Where one turn sends some rows of the set: a few examples, then the rows asked:
q_71: [-4.1,14.2,-7.6,1.2,0.6,-21.3,5.5,-15.5,-44.4,-7.5,11.2,-0.5,-28.7,-5.3,6.2,-7.1]
q_342: [-21.2,29.0,-26.7,7.1,17.6,21.1,-29.0,4.5,-21.7,-7.2,2.0,13.8,-15.0,-5.3,15.8,-10.1]
q_233: [1.9,3.2,10.8,19.1,-12.1,11.2,6.5,5.3,2.9,-31.7,-0.7,24.6,23.4,19.1,14.6,-25.3]
q_824: [-10.7,-5.5,-23.0,2.4,3.7,-23.1,-21.0,11.2,-22.2,16.4,16.9,-15.7,-9.7,-22.2,-9.8,28.3]
q_100: [11.3,-18.6,9.0,25.4,-20.6,-14.9,12.4,4.3,-1.2,-2.0,3.8,-17.9,36.7,-4.2,12.5,21.7]
q_430: [10.9,24.2,-6.8,14.9,34.0,6.4,-4.4,20.5,9.7,18.7,-22.1,17.3,-3.5,-3.5,1.2,-8.0]
q_921: [-5.9,-35.0,5.8,4.5,-20.9,-29.9,-29.9,6.7,-5.2,-4.7,9.3,19.8,-2.3,-4.0,14.5,17.7]
q_850: [11.2,-5.4,-4.3,1.9,-7.2,-7.7,-20.8,22.3,-5.0,25.0,-5.0,40.7,9.1,16.4,37.3,0.9]
q_210: [-0.2,1.9,7.0,24.5,-18.6,12.0,5.0,15.2,0.1,-27.0,1.4,23.7,29.4,19.5,23.2,-18.0]
q_597: [1.7,-13.5,-11.6,-18.8,-41.2,2.4,-1.3,-3.8,-16.3,-7.7,16.0,-19.4,-0.9,21.0,28.5,22.8]
q_663: [-10.4,6.8,-7.2,-7.2,-17.5,37.0,-29.2,5.7,-11.9,4.6,-9.7,2.3,-6.3,30.3,22.9,-17.6]
q_555: [10.4,35.2,-17.9,0.5,9.2,-11.0,21.5,5.4,-27.0,-22.6,-16.0,1.8,-14.0,0.2,22.2,-1.2]
q_64: [-28.6,11.7,-31.4,7.3,-13.5,25.3,-19.5,4.8,-9.5,-2.1,12.1,7.0,23.2,-15.1,27.0,-11.1]
q_314: [-6.0,-12.0,-6.8,8.0,-18.7,0.3,-21.6,15.8,5.8,27.2,0.0,42.1,17.5,9.0,27.5,-3.3]
q_126: [28.2,8.4,-11.1,0.9,15.5,-16.6,17.5,6.8,12.1,11.0,-3.0,-15.2,5.1,-7.4,15.7,36.8]
q_114: [-2.2,-28.0,-1.4,-11.7,-25.5,6.6,-11.3,23.2,11.3,34.9,11.1,12.6,-0.4,17.7,-2.5,7.7]
q_915: [-18.6,18.3,-20.7,3.7,19.3,15.3,-42.6,1.7,-10.7,-16.7,13.4,11.9,-13.1,-0.5,-0.3,-11.7]
q_55: [-10.2,29.1,-17.9,18.2,7.9,7.7,22.0,15.1,-19.6,-15.3,14.5,-2.2,13.6,-3.2,-18.6,-19.4]
q_272: [5.9,-3.0,-8.2,-23.9,-40.9,2.8,-8.9,0.6,-15.5,-12.1,17.8,-13.3,0.3,17.7,35.3,17.8]
q_498: [-7.7,-3.1,-18.4,-2.3,11.0,-21.2,-20.6,0.3,-17.7,13.0,15.8,-16.5,-15.6,-22.2,-16.1,22.5]
q_108: [-0.6,14.9,-14.9,-14.2,-8.3,7.1,29.3,5.0,-9.8,-10.8,-3.1,-29.9,-22.9,3.7,-12.8,7.5]
q_141: [23.7,-10.8,20.6,21.2,13.3,-22.2,-10.8,-0.7,1.3,-13.1,2.3,-18.1,0.5,12.4,-11.6,22.4]
q_228: [-15.9,30.3,-13.4,1.4,0.0,9.2,-33.6,4.4,8.1,18.3,-13.2,2.3,8.4,-23.1,27.8,-1.3]
q_156: [28.1,-18.6,-2.0,11.2,3.0,13.4,5.7,-1.7,-6.3,-15.9,12.8,-25.5,6.0,34.8,6.9,22.3]
q_134: [21.0,-23.7,13.4,9.4,-21.1,-17.0,9.2,6.6,12.6,1.4,5.6,-17.8,27.8,10.1,3.6,22.5]
q_633: [7.5,16.1,-10.2,-6.3,6.7,-6.4,20.9,7.1,-22.0,-24.0,3.4,-31.8,-20.5,1.1,-11.5,10.0]
q_415: [7.1,14.3,-9.2,19.3,33.9,8.5,2.6,16.2,9.1,23.4,-24.7,10.5,-2.7,0.6,-5.1,-1.9]
q_104: [-4.8,-17.7,-6.9,4.2,-19.7,-2.5,3.1,45.6,17.0,2.1,1.1,29.0,24.0,7.8,-4.8,4.8]

q_55 goes to q_663
q_314 goes to q_134
q_108 goes to q_915
Now these:
q_597 goes to q_498
q_64 goes to q_114
q_104 goes to q_156
q_233 goes to q_272

